[[  1   1   2   1   2   3]
 [-14 -15 -14 -14 -13 -13]
 [-54  14  77 -23  42  42]] --> 77

[ 6 19 40 67 76] --> 40

[[-41  61 -19  29]
 [-39  49  -8  19]] --> -8

[ -8   9 -12 -75] --> -12

[ 28  63  15 -11] --> 15

[[-59 -59 -61 -57]
 [-59 -58 -60 -58]
 [-51 -49 -54 -54]] --> -54

[[-13 -36 -32   3 -33]
 [-18 -17 -20  19 -70]] --> -20

[[ 67 -53  15   2 -23  25]
 [ 15 -22  -1  -2   0 -25]
 [ 13 -24   4 -13 -13  -2]] --> 4

[ 71 -16  22 -71   7] --> 22
---
array([[ 35,  -9,  32,  20, -13,  -8, -16, -11],
       [ 27, -10,  23,  20, -11, -14, -17, -11],
       [  0,  -1,   1,  -2,   1,  -2,   2,  -2],
       [ 74, -32,  78,  50, -23, -32, -39, -34],
       [-21,   4, -20, -15,   4,   6,   8,   5],
       [  3,  -2,   6,   3,   1,  -1,  -2,  -2],
       [ -4,   6,  -9,  -7,   1,  11,   7,   6],
       [ 29, -15,  32,  20,  -5, -18, -19, -17],
       [ 28, -12,  31,  19,  -4,  -9, -12, -13]]) --> 6

array([[ -7, -35, -43,   5,  -4,  -5],
       [  8, -17,  19,  12,  16, -22],
       [-27,   5,   8,  20,  25,  -5],
       [  5, -44,  -3,   5,  -9,  -9],
       [  4,  -4, -56,  -1,  -8,   1]]) --> -5

array([[-66, -31, -18, -13, -18,   9, -19, -21, -11,  49, -31,  16, -65,
         50],
       [ -4,  -6,   8,   6,   2, -22,   7,   0,   1, -15,   4,   8, -13,
         -4],
       [-25,  40,  -2,  -3,   1,   2,  -9,  25,  -1,  10,  -3,  -1, -10,
         -1],
       [ 35, -26,  -1,   3,   1,  -1,   2, -18,   1,   9,  16,  -5,  39,
          0],
       [-22,  11,  -4,   1,  -1,  20,  -7,  17,  -4,   7,  -5,   4, -27,
          1]]) --> -1

array([[ 13,  -3,   4,  -6,   0,   0, -11,  -9,   1,  -1,   2,  -4,  -1],
       [ 11,   1,   2,   1,   3, -21,  38,   2,   0,  -1,   2,   2,  -5],
       [ 14,  -2,  -1,   1,   5,  19, -11,  -7,   1,   0,   0,   2,   6],
       [-21,  -2,   0,   0,   3,   6, -24,   1,   0,   0,  -4,   1,   7],
       [ 19,  -3,   1,  -4,  -2,  11, -16,  -9,   5,  -2,   2,  -5,   2],
       [-22,   3,   4,  -6,   1, -17, -42,   2,  -2,  -2,   4,  -7,  -8],
       [-12,   2,   0,   6,  -4,  59,  -4,  11,  -7,   2, -11,   8,  18],
       [-28,  -1,  -4,   2,   7,  -4, -18,   4,   0,   1,  -5,   2,   7]]) --> -8

array([[  0, -24, -38,  14,  -1,  -3,  -1,  -3,  -5,  47, -17,  -8],
       [  0,  24, -52,   0,   1,  -4,   1,  -4,   8,   3, -16,  16],
       [  1, -26,  34,  14,  -3,  -2,  -3,   5,  -6,  41,  13, -14],
       [  1,  -7,  21,  10,  -2,  -3,  -2,   4,  -1,  27,  11,  -4],
       [  3,  17, -50, -11,   5,  -5,   6,  -7,   5, -26, -23,  13],
       [  0,   2, -17,   8,  -1,  -3,  -1,   0,   2,  25,  -4,   3],
       [  5,  -4, -30,  -9,   4,  -5,   6,  -6,   0, -20, -20,   2],
       [  0,  14, -77,   2,   1,  -4,   2,  -7,   5,  15, -29,  13],
       [ -1,  51, -33,  -1,   0,  -3,  -1,   0,  14,  -2,  -1,  26],
       [ -1,  -1,  12,  15,  -4,  -2,  -5,   5,   1,  44,  12,  -1]]) --> 13
---
Q:
[[  9 -14  12   5]
 [ 57 -43 -18   7]
 [ 50   5  40  22]]
A: 12

Q:
[[ -1  -6  -1   2   3]
 [-18  10  -1  57   6]]
A: -1

Q: [-61 -33  58  38 -62]
A: 58

Q: [-18  74  40  49]
A: 40

Q: [-40  43  27 -36  56   9]
A: 27

Q: [-18  19   2  31 -69  63 -72]
A: 2

Q: [ 70  29 -52 -42]
A: -52
---
[-1.018  0.922 -0.885  1.146 -1.065  1.191]	1.191, -1.065

[-0.2  1.4 -0.9  1.1 -1.3]	1.4, -1.3

[ 12.1  16.1   9.4  -2.6  11.3 -14.2 -17.3]	16.1, -17.3

[[  3.756  11.657  -7.836   0.021   6.639  -3.115  -3.968]
 [ -6.924   9.874  -3.629  -9.211   9.608 -13.855  -9.791]
 [ 20.232   8.085  -8.987  -6.638 -12.584  11.181   4.690]]	20.232, -13.855

[-0.02  0.00  0.11 -0.16]	0.11, -0.16

[  9.6  14.7 -10.3  -1.0]	14.7, -10.3
---
[[-29   4  39 -10  32  16]
 [-12   2  21 -23  28  27]
 [ 43   9 -20 -32   3  36]]
28

[[214 948 578 663]
 [199 161 606 175]
 [465 590 680 391]]
606

[[-391 -129 -127 -134 -480   53  -49]
 [  36 -143  -61   -7 -404  -48  -88]
 [ 471  524  -36  281 -241  119 -660]]
-48

[[196 137  16  17   1]
 [ 36   6 113  61 106]
 [ 76  97   7  85  94]]
61

[[-18  -3   1  22  13 -17]
 [  2  -2 -34  33 -19 -15]
 [  1   9 -12  -8 -34 -30]]
-19

[[79 10 54 47 82 43 69]
 [52 60 74 19 61 46 86]
 [78  9 54 38 83 40 69]]
46

[[693 793 385 850 900]
 [518 659 161 203 315]
 [444 694 554 779 293]]
203

[[2 6 2 8 4 5]
 [3 5 4 6 4 2]
 [7 4 6 8 5 3]]
4
---
[[-27  12  40 -22  47 -37 -39]
 [ 75  32 -74   6   9  43   1]] => 43

[[  7  23 -74  17]
 [-34  12 -70  10]
 [ 25  10 -61 -10]] => -70

[[ 34 -27  48  31 -45 -33]
 [-19  42  65  36  42  33]] => 42

[[-65 -48  59  56  57]
 [ 49  47 -48 -47 -59]
 [ 51 -19 -13  -1 -52]] => -47

[[ 13 -21 -33  73 -64 -30]
 [ 18 -74 -60 -77  14   1]
 [ 65 -78  75 -79 -35 -48]] => 14

[[  5   0  -2  15  -1]
 [ 69 -31 -47  -4  10]
 [ 13  10  18  -5   5]] => -4

[[ 61  54  32  -2 -38 -64]
 [ -2 -10 -13  -7   9  28]
 [  1  -2  -2 -11 -30 -55]] => 9
---
Q:
[[6 9 7 8 3 6 3 3]
 [8 2 7 5 3 6 7 9]
 [5 7 6 5 6 5 6 5]
 [5 6 6 4 5 4 6 5]
 [3 6 7 4 6 4 5 4]]
A: 5

Q:
[[5107 7839 4713 8953 3663 3202 5982 6386 5157 7375 7390]
 [5133 8096 4586 8650 3180 3517 6376 6823 5517 7345 7550]
 [6555 7509 6914 5783 6633 7232 7264 7510 6861 6097 6378]
 [7974 2728 6238 5764 8884 4433 5749 6107 7967 1389 7298]
 [7067 7256 6264 5067 6421 7111 5720 6880 6525 6011 6276]
 [4175 7371 6861 8711 6463 5035 5833 7323 8073 6368 3454]
 [8209 2551 5328 5792 8357 4064 6034 5987 7056 1441 7078]
 [3899 7201 6525 7427 5887 5553 6124 7055 7569 6731 3849]
 [5452 8200 5032 8968 3683 3562 6598 6203 5130 7705 7839]
 [5102 9137 4155 7924 3284 3764 6113 6254 4699 7194 7236]
 [4595 7699 7230 8592 6225 4963 6053 7710 6959 6376 3471]]
A: 7839

Q:
[[43 65 19 78 26 35 56 20 76 86 82 71 62 54 14]
 [40 57 21 94 14 70 93 76 17 79 13 48 84 72 38]
 [82 30 48 31 83 55 74 88 76 28 81 19 64 44 81]
 [26 68 77 81 65 46 26 48 94 48 54 53 45 33 71]
 [37 21 79 44 64 98 57 33 88 62 25 77 73 82 79]
 [76 63 82 77 18 64 24 23 88 69 89 69 15 63 43]
 [83 10 34 44 40 66 44 22 98 80 81 22 93 18 99]
 [31 66 16 48 52 90 20 55 83 69 97 47 62 15 95]]
A: 43

Q:
[[442 840 505 511 672 761 704 742 693]
 [628 582 369 527 445 494 473 527 415]
 [720 312 658 513 222 142 440  95 482]
 [588 390 561 507 302 250 490 170 476]
 [666 322 737 447 241 146 426  72 506]
 [868  87 488 638 240 428 450 268 377]
 [718 326 644 428 310 435 475 338 543]
 [356 781 596 517 882 723 628 844 639]
 [366 776 523 595 650 709 735 620 706]
 [319 864 582 537 809 696 691 947 671]
 [544 547 572 560 540 581 551 552 555]]
A: 706

Q:
[[ -7  -1  -7  -8  19  -1]
 [ 17   9  18  17 -31 -50]
 [  4   6   3   2  -2 -20]
 [  5  19   7   3  10 -37]
 [ -6  -6  -9  -9   6   6]
 [-26 -16 -26 -25  36  36]
 [  0  -2   2   2  -3 -15]
 [-18 -20 -14 -13   2  17]
 [  0 -18   0   3 -29  -6]]
A: -15

Q:
[[ 21 -19  10 -26  12  17 -25]
 [ 20 -24  19 -17  -6  25 -17]
 [  8  13  -2   6  41 -39 -32]
 [ -5 -20  46   4 -40  43  22]
 [ 36  -2 -25 -25  31 -26 -14]
 [-47  46  48  29   2 -10   9]
 [ 19  -7  -9 -36   4  25  10]
 [ 25 -29   4 -10  26  18 -31]]
A: 9

Q:
[[-801 -291   28 -539   31 -691]
 [-539 -222 -114 -225 -190 -409]
 [ 202  168 -359   96 -331  202]
 [ -12  -62   57 -357  248 -158]
 [ 504   -3  -97  246  -25  365]
 [-322  285 -414 -406 -154 -249]
 [-139 -448  350 -247  362 -282]
 [ 403 -305  -27  519 -303  354]
 [ 439 -169   61  125   69  254]
 [ 506  115 -212  151  -63  364]
 [ 245 -261   89   57  -30  125]
 [-523  243 -461 -402 -259 -361]]
A: 364
---
[-42  62   1  -3] >> -3
[-1 37 77 69] >> 69
[11 71 36 59] >> 59
[ 78  74  67 -70] >> -70
[10 -3 72 46] >> 46
[-12 -63   5  47] >> 47
